Each row is where one point has got to under a steady rotation. How many ticks took it there?
The counts run from 0 to 552.
[132 157  93 153 138 127  35 103 122 140 143 147 136 166 104 129 124 143
 122 114 180 155  81 136 145 117 116 131 111 144 129 127 171 155 127]
28
[ 88 124 122 136 112 154  82 138  85 120 156 149 130 181 142 100 138 110
 161 141 163 167 150 166 149 115 167 138 109 129 156 144 172 109 134]
406
[ 96 109  89 133 113 170  65 129 151 101  86 138  87 131 115  81 106 145
  99 131 136 168 143 140 126 111 111 150 167  98  94 141 132 110 104]
69
[121  90 159  99  98 119 189 153  84  91  79 153 146 119 181 162 140  96
 153 138  93  97 122 129  92  96 147 137 114 107 130 140 119 102 125]
44
[145 104 122 125 123 116  79 111  99 112 146 207 138 153  67 125 149  97
 154 134 129 131 141 160 127  91 104 174 146 139 142 112 113 131 143]
409
[160 158 129 185 123 167 102  69 113 122 155 127 126 109 122 140 130 170
 157 121  91 104 144  91 152  89 130 138 174 102 147 139 113 153 104]
118
[104  62 176 114 115 133  88 169 141 123  87 131 153 109 154 107  94 144
  97 123  72 142 147 121 158 117  98 120 130 120 113 138 118  85 122]
180
[131 138 174  86 124 109 109 138 188 138 128 146 137 122  89 122 177 113
 139  92 151 117  98 146  79  91 126 132 118 119 104  80 124 160 126]
523
[129 148 161 120 161 113  57 133 146 171 125 152 139 150  93 116 146 148
 103  99 168 160 101 148 125 129  78 109 104 156 139  97 150 136 142]
137
[ 94 116 174  95 123  99 152 152 128 145  95 120 118 130 197 132 151 115
 130 156 137 153 148 140  88 141 113 124 115 154 163 137 172 101 143]
48
[ 96 119 128 137 102 128  94 107  92 128 137  96 134 117 159 125  88  96
 117 120 132 150 180 122 134 134 121 112 148  66 168 189 161 101 146]
261
[134 147  97 122 122 151 117  72 115 145 124 133 148 166 113  66 152 148
 165 119  79 169 162 130 130 120  93 113 160 155 152 113 145 166 142]
350
[ 68 103 131 142  97 154  75 141 136 109 110 119 107 151 163  73 113 147
 112 139 147 165 151 144 141 132 127 131 143 110 108 155 158  92 111]
70
[131 125 187 165 131 111 111 134 164 110 143 132 166 108 133 118 115 127
  83 106 147 122  67 153 148 101 126  92 103  73 101 125 124 104 107]
34
[164  78 110 142 125 105 147 135  70  74 166 112 139  93 112 143 100 142
 129 118 151  75 128 156 108 152 129 141 102 119 130 133 114 132 173]
253
[148 128 129 175 139 114  92 105  83  62 165 125 154 123 143 159  95 150
 128 127 154  92  94 142 124 132 165 132 108 148 132 147 163 132 150]
362
[134 118 164 117 144 118 207 140 161  95 163 110 145 110  88 130  89 141
 136 169 162  94 145 154 149 129 136 143  98 127 120 106 165 124 112]
166
[ 92  58 122 117  79 153 116 177 104  74 116 119 120 130 133  91 113 149
 143 156 125 164 140 145 122 139 147 111 133 122  92 125 160 117 131]
402
[115 180  98 102 146 146 136 154 135 179 113  88 141 162 142 145 147 104
 142 146 182 139 127 123  98 132 107 143 100 151 167 134 203 126 117]
383
[128 115 152 114 148 133 188 100  91 120 108 122 182 131 152 100  95 111
 113 115  93 126 134 135 137 142  88  80 122 103 161 126 108  72 149]
98
[131 101 211 127 119 106 124 136 135  99  84  87 139  99 204 137 138 165
 113 104 104 104 113 124  99 134 163  86 129 100 121 120 116 144 127]
480
[153 122 136  87 168 117 171 110 139 119  42 136 128 151 122  64 135 132
 125  92 111 128 127 160  93 134 105 120 132 122 150 100  67 128 120]
100
[121 121 123 131 135 124 164  94  80 108 104 142 166 148 193 138 119 126
 126 156  94 127  99 120 118 114  99  99 116 129 169 140 127  84 120]
430
[117 138 120 147 136 126  84 122 115  82 173 103 126 136 128 141 102 142
 126 121 195 131 102 140 128 142 164 127  85 126 127 135 197 140 137]
361
[133 147 103 137 122 159 162 144 114 111 132 129 171 194 102  84 107 102
 165 142 153 128 153 172 146 136 149 127  79 149 127 134 148 113 115]
20
[151 107 139 187  83  51 112 127 120 147 139 131 131 123 146 109 143 152
 119 147 163 121 145 141 115 125 112 148 106 170 124 165 156 163 159]
303
[107 138 170  72 107 109 150 134 172 144 108  58 159 150 115 117 123 102
 143 146 128 141 153 121 150 122 141 126 117 113 136 133 206 136  90]
270
[143 165 134 133 135 137 126  98 107  47  85 103 131 147 170 152  92 138
 144 128  89 114 131 111 112 132 159 114 125 146 146 145 158 144 111]
317
[119 157 113 130 133 118 151 142  99 154 134  90 159 152 170 161 143 121
 146 168 163 111 124 130 113 131  92 134  73 159 168 148 195 105 116]
384
[150  61 132 107  93  97 147 131 116 118  65  68 148 146 162  94 126 153
 130 124 131 135 111 135 138 150 120 116 104 151 151 118 130 164 122]
103
[165  92 106 149 150 123 119 116 107  66 145 135 108  98  94 129 101 144
 117  90 151  71 140 170  98 131 120 162 129 101 113 117  86 144 167]
254
[139 180 108 163 134 149 162 136 129 131  86 174 105  91 126 138 141 122
 104  82 168 102 117 152  59 111 114 122 115 110 116 122 106 114 154]
532
[135 184 128 142 126 194  79 127 163 165 126  83 143 127 126 150 148 137
 140  82 129  95 140  99 154 106 131 134 113  71 119 138 155 147  83]
228
[123 160 132 155  89 185 127 142 126 138 148  90 171 104 147 158 132 121
 138 112 123  94 133 101 166 111 138 109  90  72 109 142 154 115  95]
229
[146 109 199 167 102  85 104 110 144 101 119 124 143 106 157 128 119 157
  98 108 108 106  77 122 155 105 141 113 112  87  93 132 109 141 113]
35
[109 105 131  91 123 141 179 142 120  73  90 123 137 144 105 105  92 109
 123 139 156 143 138 170 113 157 147 126 122 101 137 123 143  84 120]
211
[119 120 198 142  96 123  86 129 117 133 105 129 133  93 153 155 104 123
 114  99 134 158 131 108 167 127 147  83 110  80 155 146 143 110 126]
370
[150 125 158 158  69 110 181 102 141  74 101 122 151  88 114 119  82 141
 106 108 104 111 135 113 130 120 140 106 136 104  81 136 133 144 122]
312
[151 131 149 164 150 107 146 108 168 154 112 124 119 113 149 110 135 212
 105 146 135 102 109 132 110 121  60 138 151 160  94 110 108 143 125]
390
[138 122 147 158 123 116 128 104  91 100 166 140 186  99 160 146 114 130
 105 122 129 103  69 115 147 109 111  89 119  76 124 129 118 100 125]
475
